In the rows, 128 means zero.
Rotation paths and how fast each direction turns (deg/step)
Each turn is a multiple of 5 degrees from 10 to 175, or 0.
Each row of a path follows its step; steps can be skipped.
Path 1:
step 1: [131 138 136 118 134 134 125 128 127 132 125 135 110 135 134 135 133 141
 137 125 130 134 125 122 117 134 133 130 136 129 119 132 132 118 118 124
 125 132 137 136 144 135 122 128 118 136 118 121 123 114 139 103]
step 2: [134 132 131 136 123 120 119 117 123 123 112 133 129 126 136 125 131 144
 138 125 125 136 119 117 129 127 142 115 139 121 128 122 127 129 121 114
 140 131 146 130 135 129 120 138 136 108 127 126 126 139 124 122]
step 5: [146 125 127 115 142 136 133 134 116 129 129 133 121 119 129 135 126 147
 123 131 130 131 125 125 125 131 139 134 113 115 129 134 153 131 115 129
 136 122 136 127 130 120 118 136 122 131 139 124 121 129 132 121]
step 6: [131 134 124 121 136 119 120 119 132 110 135 123 118 124 133 121 127 134
 132 132 126 127 137 113 131 123 136 109 136 123 129 129 136 128 125 127
 137 125 144 150 123 132 131 128 112 135 127 126 124 146 137 135]
step 7: [124 127 137 133 126 114 121 140 131 120 123 105 137 131 138 126 127 129
 131 130 128 132 112 130 139 139 138 138 126 116 121 130 142 127 130 128
 134 127 146 129 130 120 134 128 127 134 125 127 131 127 151 139]
step 10: [122 140 135 137 128 124 111 126 127 118 119 130 122 117 129 131 120 131
 128 120 128 134 123 109 125 129 136 113 131 129 116 116 142 116 122 119
 125 131 128 131 139 127 115 133 122 124 120 121 129 133 140 110]
step 11: [126 129 128 130 128 126 119 120 115 127 118 136 132 140 136 116 134 122
 134 127 114 132 110 125 123 141 138 129 143 126 117 132 141 135 117 123
 131 132 145 132 142 138 135 127 131 121 112 135 126 125 129 135]
step 14: [122 134 129 134 139 125 116 136 129 124 120 125 123 110 130 127 131 142
 129 131 130 128 127 122 134 137 133 118 122 112 121 140 150 128 130 118
 141 123 143 136 121 117 127 123 110 129 131 132 121 132 123 131]
Directions:
[130 130 133 129 126 129 131 125 127 127 127 129 128 125 131 128 134 129
 129 131 131 127 130 127 128 125 129 127 125 129 125 126 128 131 127 124
 125 123 129 129 124 129 125 126 126 129 130 128 125 131 128 123]	90
[124 126 132 124 132 128 127 130 131 128 130 123 130 127 129 128 127 132
 128 129 130 129 131 128 130 132 130 127 129 132 131 130 125 130 131 129
 124 128 131 130 128 126 128 126 127 129 133 130 126 126 130 129]	45
[128 128 129 126 128 126 127 125 129 126 127 126 131 126 125 128 127 126
 132 124 129 122 126 129 125 131 126 131 131 128 127 128 125 128 127 127
 123 130 131 126 130 130 123 129 127 126 126 126 131 127 128 124]	40
[129 127 125 130 132 126 131 128 128 129 127 132 132 126 130 126 126 130
 129 126 127 129 125 127 127 127 124 131 126 134 125 125 125 130 128 128
 128 125 130 128 129 125 129 126 129 132 126 127 127 126 131 132]	90
[127 131 134 125 128 128 125 127 130 131 125 129 127 128 128 126 126 128
 127 132 128 126 122 128 131 125 122 124 130 129 130 128 130 128 125 129
 127 128 126 126 131 131 128 128 130 130 129 128 127 127 129 129]	35
Path 2:
step 3: [131 121 138 128 131 132 138 131 143 126 117 116 135 136 128 121 130 127
 139 125 130 137 126 143 109 134 138 120 127 120 129 142 122 123 107 130
 125 130 125 120 119 141 142 128 123 121 118 128 133 119 122 135]
step 6: [136 131 140 119 134 132 146 136 132 132 117 117 120 146 122 129 127 137
 143 141 116 120 128 135 120 126 126 126 137 124 131 129 127 136 120 120
 131 130 129 125 135 138 132 130 145 125 124 116 127 130 122 147]
step 8: [141 131 132 129 116 137 128 116 136 135 131 137 124 131 114 128 125 135
 137 129 132 125 126 136 111 139 140 122 130 131 134 141 114 119 142 117
 137 129 144 131 120 120 131 123 132 129 132 115 125 145 128 136]
step 11: [128 135 119 115 131 144 116 122 127 131 129 137 126 132 125 114 119 137
 128 130 130 126 134 135 115 129 144 108 134 131 131 126 119 116 119 130
 127 111 121 131 118 128 128 125 134 130 114 113 132 137 133 137]
step 13: [133 133 125 124 115 122 138 144 120 138 128 136 125 124 129 128 128 126
 137 133 129 117 130 134 121 128 131 134 121 116 140 128 120 126 130 133
 150 102 118 127 124 145 117 121 133 129 125 129 132 135 137 130]
step 14: [122 134 128 125 137 128 128 123 123 137 130 125 122 139 124 123 113 119
 138 143 130 118 130 120 126 122 141 128 120 118 130 128 129 126 111 134
 140 116 140 135 120 133 129 127 129 137 113 108 142 125 138 124]
step 15: [125 132 140 123 138 126 133 144 120 126 130 129 124 130 139 125 115 135
 142 132 125 123 120 136 101 131 135 128 131 120 126 123 128 136 132 134
 129 117 146 132 121 116 124 132 128 136 122 131 139 138 122 117]
step 18: [112 130 122 126 138 134 129 139 129 132 119 134 134 130 126 131 120 137
 128 133 115 111 137 132 120 143 115 124 134 109 129 132 127 117 133 133
 128 115 131 136 124 120 131 144 131 140 121 131 127 126 118 117]
Directions:
[129 128 128 129 130 131 133 126 130 128 125 127 129 127 132 124 128 131
 128 129 127 125 127 124 131 128 124 127 127 130 126 132 127 132 127 127
 132 124 126 134 128 128 132 127 128 128 126 129 130 125 129 129]	95
[126 129 129 128 130 128 123 123 131 130 129 131 127 129 131 128 127 126
 128 131 125 131 130 127 130 130 127 125 127 129 132 128 125 129 128 126
 129 127 129 129 124 121 127 128 128 130 127 124 126 130 128 124]	110
[125 128 127 131 125 128 125 130 131 129 128 128 127 125 130 124 123 130
 127 127 126 128 127 127 128 124 130 125 126 124 130 129 124 126 128 129
 128 131 122 126 129 129 128 131 129 129 127 130 127 126 127 131]	45
Path 3:
step 11: [128 135 139 135 122 132 126 132 126 115 122 149 128 137 121 122 139 122
 134 117 122 139 128 129 127 143 128 128 123 135 143 135 119 127 137 139
 133 118 130 127 118 135 119 125 134 129 148 134 131 126 133 133]
step 12: [133 133 129 134 129 130 139 133 122 136 141 138 133 126 118 129 124 121
 142 132 130 119 113 134 131 131 129 122 126 116 119 129 128 136 120 140
 145 119 139 126 126 135 135 134 110 125 128 141 137 137 128 133]
step 13: [117 135 128 133 115 135 121 129 124 141 124 131 126 128 124 125 141 129
 130 123 120 125 140 129 127 147 126 118 122 124 124 127 128 148 125 139
 129 121 134 125 140 124 129 120 123 131 108 125 124 110 133 125]
step 15: [133 140 143 135 128 131 135 123 138 135 128 131 127 114 128 136 126 115
 136 135 131 137 134 129 132 126 140 126 114 116 121 117 125 122 123 139
 148 132 128 127 119 136 130 132 120 117 114 130 137 130 127 123]
step 16: [127 121 136 124 119 134 123 127 124 132 123 129 131 128 124 125 138 134
 138 113 143 131 137 125 139 142 134 110 129 127 139 140 119 135 138 135
 130 117 123 125 116 127 136 114 131 125 116 134 129 116 124 125]
step 18: [117 136 125 135 118 133 125 124 131 136 133 126 117 129 148 129 130 120
 138 128 130 117 138 131 124 139 124 130 121 107 115 118 129 130 124 130
 137 125 132 126 123 134 133 135 128 120 125 132 139 119 118 111]
step 19: [128 130 128 124 123 139 130 131 133 139 117 136 128 137 117 119 125 122
 137 110 123 131 136 134 122 137 129 118 116 124 145 133 118 127 133 129
 130 118 124 126 119 130 119 128 149 122 139 129 127 114 132 130]
step 20: [138 125 133 134 128 138 141 130 138 132 140 137 131 123 118 126 127 124
 141 129 124 132 121 128 123 116 128 139 127 116 126 135 126 136 137 142
 137 114 142 136 129 138 128 120 126 126 133 145 136 142 126 124]
Directions:
[130 129 129 132 127 125 130 126 129 132 130 132 131 126 130 126 126 129
 128 126 130 125 126 130 129 128 127 130 127 127 124 126 127 125 129 127
 129 131 133 132 129 131 129 131 126 126 125 124 127 133 127 126]	130
[126 125 125 126 128 127 128 127 128 131 131 130 126 126 129 130 130 131
 127 128 125 127 125 127 125 128 131 131 128 131 128 127 130 131 129 130
 124 124 131 127 126 124 132 124 127 129 126 126 124 129 130 123]	95
[130 127 131 126 125 127 126 129 123 129 128 127 126 129 130 128 126 129
 130 127 123 127 126 134 128 128 126 130 129 129 129 133 128 128 129 130
 131 129 125 129 124 129 125 127 129 126 128 126 122 129 129 129]	135
